(in the rows, 128 means zero)
Each path below is one point turned by a fixed rotation once a step. After each direction that follows a path, write how fast that rotation turns it, in degrees a step (0 if it stays still).
Each turn is a multiple of 5 degrees from 10 to 175, or 0.
Each row of a path follows its step; steps can be skipped.
path 1
step 9: [124 127 132 123 121 127 127 130 133 126 124 133 121 117 129 117 132 137
 127 128 136 121 125 127 134 125 132 141 123 129 122 130 130 127 130 133
 128 123 127 139 122 125 122 129 139 126 130 133 132 126 133 121 124 128
 121 136 123 133 129 131 143 130 135 132 131 124 134 120 127 118]
step 10: [129 133 125 128 118 131 124 117 126 118 132 114 125 123 131 131 130 125
 127 129 124 132 130 133 121 131 120 126 138 121 127 133 143 129 142 133
 124 127 124 130 130 127 127 123 121 130 133 127 132 122 135 121 116 125
 123 133 127 132 125 132 126 127 123 133 135 131 128 123 121 135]
step 11: [132 129 136 126 128 129 118 134 134 134 126 135 120 130 124 132 130 136
 127 119 134 129 139 115 122 126 122 133 126 123 124 127 130 124 138 130
 124 123 124 130 131 109 135 126 135 122 128 131 127 118 136 127 133 127
 126 131 125 124 118 127 133 131 132 133 122 128 128 132 123 127]
step 15: [135 128 127 122 129 126 125 125 139 116 130 125 126 119 124 136 133 128
 128 123 126 122 128 123 132 132 127 131 127 125 124 137 128 126 127 135
 128 139 130 123 128 129 122 126 117 131 135 138 121 139 140 133 127 125
 126 130 127 140 128 130 136 131 118 120 136 129 128 118 134 124]
step 22: [126 131 126 125 123 126 128 131 136 128 125 129 134 136 130 132 115 131
 135 132 134 129 127 131 138 135 127 127 130 123 119 129 135 125 129 127
 132 123 126 124 133 118 143 132 134 129 135 127 129 119 134 139 136 123
 136 118 130 135 120 121 131 121 133 135 122 125 128 130 124 131]
step 32: [128 119 130 124 142 130 132 130 136 133 130 137 125 137 127 127 129 132
 130 128 118 116 117 126 128 131 127 123 123 121 141 130 133 124 128 130
 128 127 134 125 130 134 121 137 126 130 127 125 118 130 134 117 128 128
 119 122 127 127 128 139 125 121 128 128 129 135 124 121 130 133]
step 33: [121 129 121 130 137 129 130 133 131 134 119 125 134 129 131 134 124 123
 136 131 136 136 121 137 129 127 122 120 128 124 126 134 131 124 115 131
 125 127 132 127 130 129 130 122 131 118 128 123 133 120 126 121 121 121
 135 116 132 125 117 118 122 132 132 130 128 136 121 129 131 128]
[127 129 128 127 127 128 129 127 128 128 127 127 128 128 131 127 126 130
 129 127 128 126 129 128 128 126 130 128 128 130 130 128 130 126 128 128
 130 130 126 127 130 126 128 130 127 130 126 127 129 128 130 128 126 129
 129 126 130 128 129 130 129 127 127 130 131 128 128 129 127 130] | 115
[126 129 127 128 130 125 127 125 126 127 128 127 131 127 130 128 128 127
 126 129 127 132 129 130 125 128 127 127 128 128 128 128 130 127 127 126
 130 129 128 129 129 129 127 126 126 129 128 128 128 128 127 126 127 128
 129 130 129 128 128 128 127 126 129 128 126 127 126 128 128 128] | 170
path 2
step 1: [128 128 128 134 124 123 122 128 137 131 120 139 128 115 132 132 131 123
 130 128 119 132 127 127 128 131 133 118 131 138 135 133 145 124 126 125
 122 131 127 128 130 127 131 118 124 127 136 123 129 131 128 121 132 128
 133 125 126 123 131 126 125 134 131 131 135 127 121 138 124 129]
step 2: [128 133 118 134 127 125 118 132 137 126 134 127 127 125 124 124 125 124
 117 129 122 132 132 124 124 133 128 138 133 136 124 129 129 131 126 129
 129 116 139 131 131 117 124 133 128 121 129 135 134 126 126 130 126 117
 121 127 117 128 132 132 126 135 127 132 130 122 128 120 122 127]
step 3: [133 135 132 120 136 132 126 124 130 135 127 131 115 127 125 118 120 123
 124 129 129 128 124 126 122 126 124 128 132 133 136 136 127 119 128 130
 127 133 128 128 128 130 122 131 128 132 127 135 133 130 126 136 130 128
 126 132 118 114 134 132 133 125 137 123 136 134 130 140 132 134]
step 8: [130 125 133 128 119 127 122 123 123 120 135 117 134 123 128 131 133 129
 126 129 131 134 128 130 123 125 123 118 129 128 120 134 128 129 124 131
 123 138 124 128 121 133 125 129 122 128 142 134 125 129 115 133 131 130
 121 132 124 134 135 121 130 126 130 125 138 120 133 126 137 126]
step 17: [129 134 138 117 127 126 122 125 137 128 130 130 125 130 139 127 128 133
 123 118 125 126 118 131 130 124 126 121 132 131 134 124 125 131 131 125
 130 118 120 134 130 125 124 125 130 134 132 130 127 133 119 129 139 138
 131 125 130 132 118 129 130 129 131 135 126 121 125 130 122 137]
step 19: [128 127 131 133 129 123 135 134 128 130 144 130 116 125 127 123 125 126
 129 129 117 134 128 130 129 125 116 130 121 137 135 134 133 134 126 126
 132 127 119 133 130 120 126 127 125 127 130 127 123 123 123 123 133 125
 128 122 125 124 137 133 131 119 130 139 133 123 131 121 128 126]
step 31: [127 128 137 132 125 127 125 131 124 131 130 129 121 127 132 128 138 127
 131 129 120 124 116 124 121 131 131 118 122 129 129 125 137 128 123 116
 121 120 138 130 131 127 121 127 123 119 134 126 133 135 128 130 124 123
 133 123 131 123 132 123 139 137 122 131 133 131 130 126 123 122]
[127 130 128 130 129 127 127 129 130 127 130 130 128 126 129 127 128 127
 125 127 127 129 129 129 127 127 128 130 128 127 131 130 129 128 127 128
 129 131 127 127 128 128 129 127 128 127 126 127 128 128 126 131 128 129
 129 128 126 126 128 127 125 129 129 128 127 128 130 127 127 130] | 20
[127 126 128 128 128 132 127 127 126 128 127 126 127 127 130 129 126 129
 127 128 127 127 128 128 127 129 128 130 128 126 128 128 128 128 129 126
 129 125 126 127 128 127 130 128 129 129 128 126 129 130 128 127 130 127
 128 127 128 128 128 127 128 127 129 125 127 126 130 129 128 131] | 60
path 3
step 1: [131 120 129 127 124 131 120 140 136 131 128 140 129 121 130 134 133 122
 123 138 129 133 128 128 125 125 133 119 125 123 122 125 135 126 131 125
 123 135 115 126 129 137 122 137 126 130 128 130 132 125 128 131 125 135
 132 131 143 126 123 137 132 123 128 128 126 127 130 119 127 132]
step 7: [130 135 132 128 123 129 127 126 139 128 130 129 125 125 125 133 124 131
 118 123 133 138 131 128 127 124 129 130 124 142 121 127 127 128 124 119
 127 126 129 136 129 126 117 137 138 128 126 129 127 128 126 127 130 129
 142 123 141 133 138 133 127 130 120 134 130 120 116 125 127 130]
step 12: [136 122 136 118 125 121 125 142 127 125 130 137 121 128 136 125 124 124
 127 127 131 123 135 125 121 127 141 124 138 129 136 130 128 124 130 133
 124 124 121 121 125 125 130 129 128 131 124 132 122 129 130 127 126 132
 127 117 138 124 135 129 129 132 130 123 141 134 131 128 129 132]
step 13: [137 130 128 136 128 118 127 135 131 138 122 128 128 129 129 128 127 134
 123 132 129 121 122 133 130 125 131 122 129 132 130 131 127 130 130 121
 129 129 121 119 127 128 125 122 143 136 125 121 126 133 117 121 114 121
 130 130 129 137 136 123 134 125 130 130 130 129 116 125 125 131]
step 19: [129 139 128 125 125 127 114 133 137 133 129 127 125 128 134 130 128 125
 132 127 129 136 123 122 124 126 133 126 132 120 131 121 127 125 135 127
 116 136 113 124 123 124 124 137 122 143 132 127 123 139 127 122 119 125
 135 131 132 127 124 134 128 127 133 126 128 129 127 127 129 129]
step 20: [124 119 130 133 137 126 119 132 132 128 120 125 122 128 128 120 127 130
 129 132 126 126 131 134 128 130 127 134 120 132 128 140 130 127 130 120
 131 132 114 128 137 124 129 128 131 135 141 123 118 132 127 128 123 135
 126 127 126 122 134 127 127 131 133 115 133 123 126 125 138 127]
step 32: [128 124 129 120 134 132 128 129 129 126 126 136 126 130 123 128 129 133
 130 123 122 128 119 121 129 119 136 131 126 137 121 124 135 128 125 124
 130 141 134 136 130 133 122 131 137 124 125 141 120 119 119 128 125 134
 133 128 131 129 128 133 126 128 134 116 127 128 118 129 122 134]
[128 125 126 127 127 130 129 128 126 128 129 124 128 129 128 129 126 130
 126 128 130 128 130 127 127 127 127 129 128 129 126 125 129 128 126 127
 128 130 130 130 128 128 129 126 131 129 125 128 128 129 128 127 128 127
 129 128 128 129 128 127 128 128 127 127 128 128 129 129 125 128] | 40
[126 127 127 129 127 128 128 126 128 128 128 128 126 125 128 126 129 128
 130 127 130 129 129 130 128 127 128 126 128 130 129 128 127 129 128 127
 128 125 127 127 127 128 131 126 130 126 128 127 127 129 127 127 127 130
 130 126 127 127 130 128 130 130 128 129 127 129 128 127 130 127] | 140
[128 129 127 126 128 130 124 126 129 128 127 129 127 129 129 128 126 128
 127 127 127 129 128 128 128 129 124 126 127 126 128 129 128 130 126 128
 127 128 130 128 128 127 129 130 129 125 127 129 130 130 129 129 129 128
 129 129 129 129 130 127 126 128 128 128 127 128 127 127 129 130] | 40
